Rows are one point carried round by a steady rotation, each followed by how many steps it has turned.
The counts run from 0 to 735.
[ 0.10  1.25  0.17  0.60  0.82  2.57  0.45 -0.20  0.70 -0.41  0.21  1.42
  1.71 -0.63  2.60  0.89 -3.98 -0.67 -1.60  0.25 -1.85 -0.61 -0.82 -2.19
 -1.03 -1.67 -0.62  0.59  0.29  0.54  3.41  0.84  2.42 -1.23 -0.34  0.04
  0.50 -1.94 -1.25 -0.45 -0.46 -1.52 -0.75 -1.29  0.98 -0.91] | 539
[ 0.19 -0.10  1.48  0.86  2.35 -1.40  0.17 -0.84  0.36  1.69 -1.33  0.07
  0.71  0.24  2.85  2.09 -1.66 -1.25 -1.11  0.26 -0.10 -1.50  0.66 -1.25
  1.13 -2.18  0.19  0.44 -1.03 -0.13  1.94  0.80  0.40 -0.05 -2.80 -1.15
  1.85 -1.11  0.58 -3.31 -0.64 -0.12 -0.58 -2.86 -0.86 -0.10] | 670
[-0.91  2.72  2.03  1.70 -1.71  0.78  0.52 -0.25  2.01  0.06 -2.11 -0.17
  2.16 -0.83  1.46  0.16 -0.14 -1.89 -1.60 -0.95 -2.41  1.00  0.35 -2.14
  0.17 -3.52  1.03  0.53 -1.24  0.56 -0.89 -0.22  0.80 -1.81 -0.06 -0.82
  0.31  0.19  0.80 -0.77 -0.64 -2.81  0.87  0.97 -0.07  0.77] | 513
[-0.03  2.84  1.08 -0.10 -2.70  0.96  0.51 -1.59 -0.72  0.54 -1.94  1.47
  1.99  0.51  1.22 -0.13  0.77 -0.60 -2.08 -0.73 -0.24 -0.44 -0.01 -0.52
 -1.28 -2.67 -0.85 -1.71  0.27  0.49  2.42  0.32  1.77 -0.91 -0.57  0.53
  0.94 -3.09 -2.15 -0.45  0.88 -1.87  0.75 -1.79  1.01  0.13] | 647
[ 0.09  0.51 -0.74  0.82  0.37 -1.67 -0.56 -0.86  0.00  0.92 -1.10 -2.58
  1.40 -1.56  0.87  0.87 -0.78  0.94 -1.37  1.11 -1.56 -0.99 -0.79 -0.68
  0.94 -4.52 -0.61 -0.98 -1.20 -0.13  0.67  1.33  1.35 -1.19 -0.55 -0.47
  1.22 -2.92 -1.05 -1.39 -0.45 -2.14  0.10 -3.00  1.27 -0.36] | 547
[-0.75  2.39 -0.24  0.97 -0.33 -0.23  2.14 -1.70 -0.15  0.44 -1.08  2.11
  2.07 -0.76  2.76  0.46  0.81 -0.64  0.42  0.21 -0.14 -0.40  0.76  0.67
  0.21 -2.53 -0.81 -1.36 -3.32  1.14  3.11  1.98  1.35  0.25 -1.08  1.02
  1.66 -1.61 -0.49 -0.35  0.50 -0.72 -0.63 -1.27 -0.59 -1.28] | 6
[-0.63  2.71  2.57  1.74 -0.03  0.28  2.77 -1.74  0.00  0.43 -0.78  1.47
  0.73 -0.14  1.36  0.41 -1.99 -1.87 -1.06  0.11 -0.82 -0.90  2.55 -0.23
 -0.78 -0.68 -0.02 -0.16 -2.30 -0.77  2.85  1.21  0.14 -0.17 -2.75  0.46
 -0.52 -0.22  0.17 -0.26  0.49 -0.67  1.53 -0.27  0.17 -0.55] | 458
[ 0.76  0.66  0.55  0.22  0.94 -0.61 -1.46  0.03  0.05  1.48 -1.86 -0.66
  2.25  1.34  0.90  1.72 -0.08 -1.08 -2.61 -0.29 -1.93 -1.49 -0.63 -0.64
  1.41 -3.42  1.33 -0.08 -1.58 -0.02  1.24 -0.12 -0.56 -0.17 -2.23 -0.53
  1.49 -1.62 -0.31 -3.66 -0.89 -0.39  0.48 -2.65  1.43  0.77] | 32
[-0.53  1.24  0.66  2.54  1.43  0.08 -0.25  0.64  1.82  0.24 -0.80 -1.08
  1.43 -0.88  2.50  1.80 -0.79 -0.90 -0.92 -0.32 -3.11  0.89 -0.16 -2.22
  0.59 -2.82 -0.18  0.58 -2.33  0.92 -0.72  1.04  0.48 -2.53  0.10 -0.07
  1.34 -0.48  0.67 -1.04  0.20 -2.90 -0.85  0.60 -0.64 -0.83] | 103
[-0.75  1.96  2.10  0.70 -1.17  0.15  3.67 -1.93  0.10 -0.32 -0.73  1.63
  1.10 -0.96  2.70  0.99 -2.08 -0.25 -2.11 -0.71 -0.48 -1.93  2.40 -0.80
 -1.84 -1.30  0.36 -1.05 -0.52 -0.54  1.84  1.52  0.57 -0.57 -1.87  0.80
 -0.84 -0.54 -1.63 -0.91 -0.91 -0.79  1.70 -0.66 -0.26  0.01] | 460
[-1.86  0.78  0.91  0.87  1.77  0.02  0.41  2.23  1.06  1.06 -1.25 -0.72
  1.26 -0.46  1.07  2.01 -1.48 -1.19 -2.52 -0.27 -2.88 -1.63 -0.73 -0.92
 -0.77 -2.83 -1.58 -0.70  0.27 -0.32  0.19  0.63  1.92  0.10 -0.43 -0.02
  1.32 -3.48 -1.60  0.14  0.18 -2.17 -0.23 -0.78  0.00 -1.31] | 204
[-1.20  2.11  2.86  2.42  1.32 -0.03  1.07  0.08  1.09  0.15 -1.17 -0.69
  0.10 -1.37  0.04  1.03 -3.17 -1.55 -1.40  0.75 -2.12 -0.84  2.26 -2.45
 -1.31 -1.38 -2.12  0.61 -0.13 -0.99  0.59  0.23  0.76 -1.36 -1.27 -0.95
 -0.33 -1.04  0.73  0.56  0.94 -1.61  1.20  0.29 -1.10 -1.36] | 390
[-0.39  1.31  1.19  1.15  2.74 -1.12  0.22 -0.55  0.90  0.85 -0.36  0.15
 -0.16  0.31  1.94  2.05 -2.34 -2.59 -0.49 -0.52 -1.00 -0.57 -0.20 -1.01
  1.59 -2.45  0.18  0.99 -2.32  0.10  0.59  0.38  0.87 -2.14 -1.20 -1.36
  0.41  0.14  1.97 -2.17 -1.79 -3.33 -0.33 -1.38  0.11  0.61] | 330
[ 0.02  1.15 -0.01  0.18  0.24 -0.16  1.43 -1.41  1.86 -0.26 -0.61 -1.66
  2.01 -2.88  1.42  1.34 -1.19 -0.72 -1.61  1.14 -1.33  1.05  1.18 -0.67
 -0.66 -3.84  0.01 -0.18 -3.05 -0.54  1.48  2.26  1.70  0.60 -0.39 -1.79
  1.69  0.53  0.06 -1.57  0.35 -0.89  0.03  0.14  0.37 -1.91] | 177
[-0.92  2.21  0.72  0.41  2.45  0.25 -0.62 -0.21 -1.03  0.06 -1.05  0.51
  0.83  1.20  1.08  1.59 -1.12 -0.87 -1.62 -0.37 -1.39 -1.53  0.08 -2.72
  1.67 -2.07 -1.86 -0.45 -0.33  0.36  0.90  0.86 -1.09 -2.81 -0.09  0.97
  1.39 -1.82  1.83 -2.67 -0.51 -0.63 -0.70 -1.20 -0.27  0.95] | 265
[-0.46  2.78  0.99  0.94 -1.08  1.44  2.21 -0.90  0.86 -0.24 -1.71  1.86
  3.09  0.69  2.34  1.00  1.51 -1.61 -2.46 -2.14 -1.40 -0.33  0.98  0.26
 -0.90 -1.82  0.32 -0.58 -2.20  1.13  0.88  1.44  0.16 -1.74 -0.91  1.25
  1.17 -1.27 -0.76 -1.02  0.70 -1.29  0.11  1.01 -1.05  0.31] | 3
[-1.17  2.83 -0.67 -1.07  2.21  0.44  0.66 -0.31  0.44 -0.07 -1.71  1.13
  1.12  1.07 -0.64  0.76 -0.50 -1.60 -2.42  0.69 -0.48 -1.22 -0.62 -0.22
 -0.88 -3.38 -1.74 -0.82 -0.85 -0.02  2.80  0.89  1.12  0.37 -0.63  0.11
  2.05 -2.69 -1.43 -0.33 -0.31 -1.11 -0.16 -1.10  0.08 -0.92] | 308
[-1.14  0.28  2.75  1.07  1.49 -1.36  0.90  0.07  0.83  1.17 -1.50 -0.44
  0.49 -0.70  3.09  2.43 -1.87  0.38 -3.13 -0.53 -0.85 -2.98  2.06 -2.01
 -0.74 -0.98 -1.35 -0.61 -0.04 -0.74  0.25  1.35 -0.90 -0.38 -1.31  0.62
  1.37 -1.55 -0.91 -2.10  0.58  1.09  0.61 -0.44 -1.73 -0.45] | 157
[-0.19  2.43 -0.25 -0.35 -0.38 -0.72 -0.22 -1.23  1.49 -0.23 -1.71 -0.47
  1.85 -1.31  0.37  0.39 -1.27  0.48 -1.06  2.20 -0.38 -1.10 -0.63 -2.10
 -0.53 -4.24 -2.35  0.05 -0.20 -0.68  2.21  0.70  1.88  0.23 -0.04 -1.64
  1.97 -2.83 -0.35 -0.11  0.19 -0.55  0.26 -1.15  0.96 -0.10] | 653
[-2.03  1.24 -0.65 -0.56  0.32  0.29  2.16 -2.99 -0.27  0.02 -1.56 -0.06
  2.18 -0.67  1.24  1.03  0.01 -0.47 -2.43 -2.05  0.89 -2.38  0.00 -0.79
  1.18 -2.80 -0.78  0.15 -3.63 -0.61  1.12  1.10 -0.53 -1.93 -0.86  0.01
  1.39 -1.66 -0.09 -0.68  0.22 -0.52 -0.85  1.61  0.36 -0.23] | 185
[ 1.00  1.56  0.79  0.94  1.46 -0.18 -0.10 -0.50  1.68 -0.22 -1.39 -2.23
  2.39 -1.16  1.94  1.68 -1.27  0.12 -1.97  0.73 -2.22  0.58  0.88 -1.66
 -0.15 -3.74  0.69 -0.81 -0.11  1.25 -0.97  1.84 -0.51 -2.80 -0.17  0.05
  1.85  0.20  0.29 -3.08 -0.39 -0.77 -0.37 -1.63 -0.51 -0.24] | 444
[-1.54  2.96  2.71 -0.13 -1.37 -0.23  2.30 -2.62 -0.96 -0.05 -2.48  0.79
  1.51 -0.15  0.41  0.10 -0.24 -2.07 -1.76 -0.57  0.28 -0.61  2.53 -1.02
  0.58 -2.88 -0.56 -1.52 -0.83  0.08  1.39  0.73 -0.52 -0.81 -1.06 -0.61
  0.49 -0.22  1.05 -2.16  0.04 -0.53  1.00 -0.45 -0.21  0.59] | 116
[-1.79  1.36  1.04 -0.25  2.07 -1.16  1.53 -1.01  0.62  1.09 -3.09 -0.04
  1.24 -0.53  0.04  1.29 -2.20 -0.34 -1.69  1.18  0.83 -2.77  0.65 -0.22
  0.80 -3.12 -0.25 -0.31 -0.50 -0.27  2.02  1.17 -0.53  1.30 -2.24 -0.79
  2.16 -2.36  0.71 -0.84 -0.59  0.40 -0.65 -1.35  0.64 -0.04] | 489
[-0.20 -0.14  2.46  2.71  0.71  1.02 -0.14 -1.24  0.27  1.89 -1.79 -0.92
  2.54  0.78  2.07  2.10 -2.94 -0.35 -1.32 -1.53 -0.74 -1.29  0.58 -1.30
  0.64  0.14  0.75  1.28 -1.87  0.21  0.28  0.15 -0.92 -1.86 -3.28 -1.36
  0.37 -1.91 -0.30 -0.72  1.10 -1.11 -0.36 -0.58  0.80 -0.18] | 666
[-0.28  3.36  1.31  2.31  0.33 -0.89  0.70 -1.57  0.83 -0.20 -0.99  0.44
  0.88  0.21 -0.09  0.13  1.20 -1.01 -1.06  0.51 -1.71 -0.32  1.83 -0.59
 -2.08 -2.36 -1.91 -0.18 -2.06  0.22  1.57  0.55  0.36 -1.70 -1.42  1.08
  0.15 -1.41 -1.54  0.59  2.04 -1.55  1.89 -0.91 -1.34 -1.10] | 685
[ 0.97  0.83 -0.62 -0.27  0.95  1.36  0.51 -1.48 -0.35  0.21 -0.25 -0.72
  2.96 -0.10  2.91  3.15 -1.85 -0.47 -2.48 -0.38 -0.71  0.03 -0.04 -0.26
 -0.12 -1.81 -0.38 -1.34 -0.59  0.92  0.99  2.40  1.20 -2.23  0.19 -0.19
  1.95 -0.99 -0.09 -2.87 -0.19 -0.97 -1.46 -0.60  1.07 -0.67] | 709
[-0.82  1.23  0.04  0.51  1.50  1.53  0.66  0.50  0.30  0.38  0.21  2.04
  1.23 -0.13  2.70  1.09 -2.80 -1.09 -1.02  0.01 -1.19 -1.30 -1.48 -1.63
 -0.10 -1.21 -1.21  0.72 -1.48 -0.18  4.37  0.93  2.88  0.10 -1.12  0.03
  1.14 -2.05 -0.96 -0.51 -0.56 -1.68 -1.09 -1.38  0.86 -0.87] | 538
[-0.96  0.21 -0.02 -0.58 -0.97  0.38 -0.80 -0.42 -0.52  1.02 -1.44 -0.75
  2.95 -0.74  0.75  0.10  0.99 -0.37 -2.58 -1.27 -1.51 -1.19 -1.56 -1.78
  0.68 -4.61 -0.34  0.51 -0.92  0.00  1.17 -0.21  0.68 -0.44 -0.96 -1.00
  1.87 -3.16 -2.04 -1.88 -0.17 -0.88 -0.05 -0.94  0.24 -0.07] | 137
[ 0.21  3.61 -0.98  0.88  0.62  0.77  0.27 -1.24  0.98 -1.96 -0.88 -0.66
  2.43 -0.43  0.75  0.25 -2.35  0.65 -0.90  0.94 -1.14 -1.54 -0.55 -1.06
 -1.62 -2.77 -1.76 -0.68 -0.04  0.32  1.02  1.34  0.60 -2.51 -0.43  0.96
  1.11 -2.84 -0.81  0.42 -0.18 -0.83  0.62 -0.39  0.89  0.10] | 312
[-0.99  2.11  1.58  0.33  1.84  0.23  2.62 -1.18  1.53 -0.36 -1.23  1.39
 -0.05  0.14  3.01  1.81 -2.67 -2.15 -1.86 -0.64  0.46 -0.32  1.67 -2.16
 -0.59 -1.62 -0.34  0.45 -0.15  0.92  0.86  1.51  0.79 -1.68 -0.30 -0.93
  1.18  1.08  1.20 -1.95 -0.93 -1.37 -0.13  0.76 -2.01 -0.16] | 226
[ 0.07  0.86  1.19  1.61  1.00  0.68  2.02 -1.37  1.81  0.32 -1.09 -0.01
  2.75 -1.29  2.23  0.80  0.55 -1.43 -0.96 -1.16 -1.12  0.24  2.42 -0.38
 -0.65 -2.44  1.43  0.55 -2.60  1.60  0.75  1.60 -0.27 -0.86 -2.82  0.39
  0.83 -0.50 -1.01 -1.74  0.04 -0.26 -0.35 -0.26 -2.35 -1.65] | 109
[ 0.60  0.18  1.22  2.43  1.11 -0.59  1.30 -0.41  0.56  0.50 -0.43 -2.64
  2.63 -1.89  1.69  1.03 -1.14 -0.78 -0.19 -0.09 -2.27 -0.68  1.21 -0.47
  1.00 -2.55  0.90  0.16 -3.04 -0.68 -0.14  1.60 -0.25 -0.91 -2.97 -0.55
  0.14 -1.73 -0.16 -1.65 -0.94 -0.37  0.18 -1.21  0.35 -1.03] | 214
[-0.33  1.99  0.74  0.70 -0.08 -0.23  1.23 -2.99 -1.05  0.75 -1.76 -0.06
  2.88  0.12  0.29  1.19 -0.47 -1.10 -1.35  0.43  0.33 -1.20  0.69  0.35
 -0.48 -1.03 -2.63 -1.06 -1.41 -0.56  2.79  0.78  0.34 -0.43 -1.81  0.00
  1.76 -3.37 -0.92  0.52  2.33  0.14  0.25 -0.92  1.00 -1.46] | 420
[-0.84  2.75  2.25  2.33  0.91 -0.51 -0.66  0.48  1.55  1.44 -3.62  0.40
  1.29  0.81  1.44  0.72 -1.11 -1.01 -0.77  1.12 -1.09 -0.10 -0.10 -0.45
  1.55 -2.90  0.13  0.18 -0.98  1.11 -0.06  1.33 -0.63 -0.45 -0.16  0.38
  2.66 -1.64  2.52 -0.39  0.00 -1.82 -0.71 -1.73  0.58  0.91] | 38
[ 0.33  3.44  1.35  2.06  0.19 -1.99  1.26 -2.46  1.38 -0.73 -1.28 -0.14
  1.01  0.19  1.33  0.99 -1.52  0.06 -0.53  1.11 -0.65 -1.72  2.21 -1.46
 -1.96 -1.81 -2.11 -0.84  0.03 -0.03  0.55  0.87 -0.11 -2.54 -1.72  0.89
  0.37 -0.95  0.49 -0.53 -0.20 -0.39  1.75 -1.01 -1.26  0.61] | 47
[-0.02  2.94 -0.09  0.46 -0.01  0.48  1.12 -1.73 -0.43 -0.47 -0.04  2.68
  0.97  0.37  3.08  0.23 -0.85 -0.97 -0.97  0.59 -1.06 -0.58 -0.75 -0.59
 -0.11 -2.10 -0.83 -0.78 -2.31  0.06  4.20  2.03  1.65 -0.92 -0.16  1.61
  0.98 -0.59  0.42 -1.28 -0.91 -0.95 -0.38 -1.86  1.18  0.53] | 643
[ 1.36  3.20  0.20  1.97  0.17 -0.03  0.39 -1.00  0.56 -0.36 -0.84 -0.93
  3.30  0.63  0.09  0.93 -1.13 -1.15 -0.11  0.92 -1.46 -1.27 -0.87  0.17
 -0.84 -2.23 -2.47 -0.83 -1.30 -0.91  0.93  0.34  1.38 -1.94 -1.47  0.36
  0.60 -3.86  0.01  0.67  0.59 -1.00  1.57 -1.24  1.45 -0.59] | 314
[-1.12  0.77  0.29 -0.67  0.09  0.67  0.92  0.43  0.97  0.49 -0.02 -0.65
  1.03 -1.18  2.02  1.90 -0.94 -1.13 -3.21 -1.05 -1.18 -0.63 -0.21 -1.77
 -1.07 -3.00 -1.67  0.57 -1.09 -0.85  1.65  0.75  2.72  0.33  0.55 -2.05
  1.15 -0.31 -2.15 -1.29  1.07 -1.85 -0.11  1.12 -0.08 -1.66] | 470
[-0.08  0.43  2.56  1.40 -2.24  0.89 -0.01 -0.91  0.59  1.37 -1.06 -0.45
  1.67  0.00  3.22  1.86  0.33 -0.58 -3.13 -2.60 -1.84 -0.31  1.21 -2.09
 -0.15 -1.76  1.16  0.97 -2.13 -0.51  0.66 -0.03  0.59 -1.17 -1.01 -0.94
  0.48  0.36 -1.32 -2.16  1.56 -1.92  1.07  0.56 -0.05 -0.12] | 401
